Each path below is one point turned by a fixed rotation once a step. After each direction that follows a path, write how fast that rotation turns it, in degrees per step (0 if it stays still).
Each turn is a multiple of 5 degrees from 10 to 175, or 0.
Each row of a path follows its step; steps can be skipped.
Path 1:
step 0: [-12   1   9  -4   8 -12   9   6  -5   8   0   8  14  -7   8 -16   5   9
  20  16  18  27   8  -3  -4  -2  -2   8  -5  11  15  -2   1  -3   4   7
  27  12 -11 -24  -2  -5  21   6  18   9  21 -12   3  -7  18]
step 1: [-32   6  -5 -12  12  -2   6   9 -10   6   8   4  14  -2   3   7  -5  10
  22  10  10   3  17   0   9  20 -21 -11 -16  -4   5   9   2  -7 -10   3
   8  11  14 -20  -4 -24  -8  10   5 -11  23   0 -14  10   9]
step 2: [-34  -3   2  -8  -7 -10  -1  -3  17  12   8  13  18  -7   9  -1   1  -9
 -11   7  20  13   9  -6   4  26 -23  -3 -19  -3   2  -4  -6  12   9  -5
 -11  -3 -11 -24   9   4   4  -4  -1  12  18  -1 -19  -8   6]
step 3: [-10   9   4   0 -16  -6   4  21  21   7  17   0  25  -2 -17  14  -7  13
  12  -1   7  13  -8   4 -11  13 -22 -13 -12  -6   9  -7  -4  17   4  31
  -5   6  -4 -18   2   5  -9  -7   1 -10  11   1   9 -11  13]
step 5: [-23   1 -19  -2  -7   0 -13  12  12 -30   1   5  17  -4   4  13  -5  -1
   2 -17  18  28  -1  -7 -11 -14   7  -5   6   6  -9 -15   4  -4   5   6
  -1  11 -23  -7   6   8 -11   4 -14  -7   9  -1  -3 -19  20]
step 6: [  2   4   3   2  -4 -14   7  30   6 -11  -4   7  14 -13  16   0  -6   9
  18 -16 -12  16  21  -9  -5 -19   1 -19  -4   4   7   0   3 -12 -16  11
   1   9 -30  -7 -20  -5  -6 -12  -1   8  10  -2 -11 -17  -2]
step 7: [ -7   0 -12  -3  -2   2   4  16   8 -34  16  11  13 -17  12  18   1   5
   8  -1  15   4  14 -13  -8 -13 -13  -8  -5  10  -8  15  13  -5 -18 -20
   2  16   1  -9   0  -8  -6  -5   2  28  11 -11  -1  12  -7]
step 8: [ -3  20  -8  -2   0 -31   2   2  10 -24   0   8   8 -10  15   5   9   5
  -4 -11   7  12  17  -2  -5  28  -3  14   6  12  -7  -3   4  -4 -27   4
 -19   1 -11 -22  -3  -3  -2 -15  17  14   8  -8   9   2   4]
step 9: [ -7  16  34   6  19 -10   2  13   8 -12  15 -14  19 -24  -3   2   8  12
   1   5   3  19  -5 -18   3   7  -5   3  -4   3 -20   5  10   6  -7  11
   0  -1  11 -11 -15  -2  -8 -11  19  14   9 -15   3  -1  -1]
step 10: [-13   3  13   1   4   5  -8  -1   5  -4  24  -2  13   3   2  -4   6   4
   1  11  20   6  21 -26  -2  -2   7  30   3  -5  -1  -1   5   9 -18  10
 -24  26   8 -17   0 -13  -6   1  15  -7   2 -17  -5   0  15]
step 12: [-15  -7  10  10  -2  -7  -8  10   6  20   1 -11   4  -4  22  10   5  17
  22  18  11   9   3  -8  -3 -21 -12   4  -9 -17  -9 -14  -4   1   3  20
  -6  20 -15  -9  16 -16   7  -4   7  13  15 -14  -4 -13 -10]
step 13: [-26  -3  -3   1 -11 -10  -7   8  -7  -2   5  -8  21  -2   1  15  10  -1
  11  -5  18 -18   6   5   2  -4  -6  -7 -20  15   8  -7   0   3 -16   9
  20  31 -13 -17  25 -19   7   9  19   1  -1  -4   4  -2   0]
Speeds:
[-3 -3  3  1 -6  0 -2 -1 -4  5  2 -3 -3  0 -1  6  5  4  0  3  2  2 -2  1
  5 -1 -4  0 -4  4  2  0 -2  4 -2 -2  0  0 -3  1  4  1  1 -2 -3 -8  3  6
 -3 -4  1]
35
[ 0 -1 -4 -3  1 -1  1 -5 -1  0  7  5  2  6  3  0  0 -5 -9  0  4  0 -1 -4
  6  0  1 -1  2 -1 -1  1 -1  4 -3 -4  2  5 -3  0  6 -1 -4  4  0  2 -3 -1
  1 -3 -2]
130
[ 2 -1  4  3  1  1 -5 -4  2  1  7  0  0 -3 -6  1  3 -2  3 -5  1  0 -6 -1
 -1  3 -2  5  7  4  2  2  0 -2  2  2 -1 -4  0 -3 -2  2 -6  2  3  0 -5 -1
 -1 -6  3]
65
[ 0  0  8 -4 -2 -5  0 -3 -7 -3  2 -7 -1 -1  3  0  0  1  2  4 -4 -1  2 -5
 -3 -1 -1  7  0  1 -4 -3 -1 -1  0  2 -2  0 -3  3  5 -4  1  3  1  1 -6 -2
  2  4 -1]
25
[ 1  4 -1  1 -3  3 -3  2  6  0  3 -8 -1  2  2 -3  0  3 -2  3  1 -3  0 -3
  2 -3  4  0  3 -4 -1 -3 -6  8  0  1  1 -2 -4  0 -5  3 -4  3 -2  0  0  0
  0  5  6]
55
[  1   1  -2  -4   3  -5  -1   2   1   0   1  -1   3  -4   4  -2   1   4
   6  -1   1  -5   0   1   4   2  -4   1   3   2   4  -3   1   0   0 -11
   3  -3  -2  -2   0  -2  -1   1   3   3   2   6   2   4  -2]
55
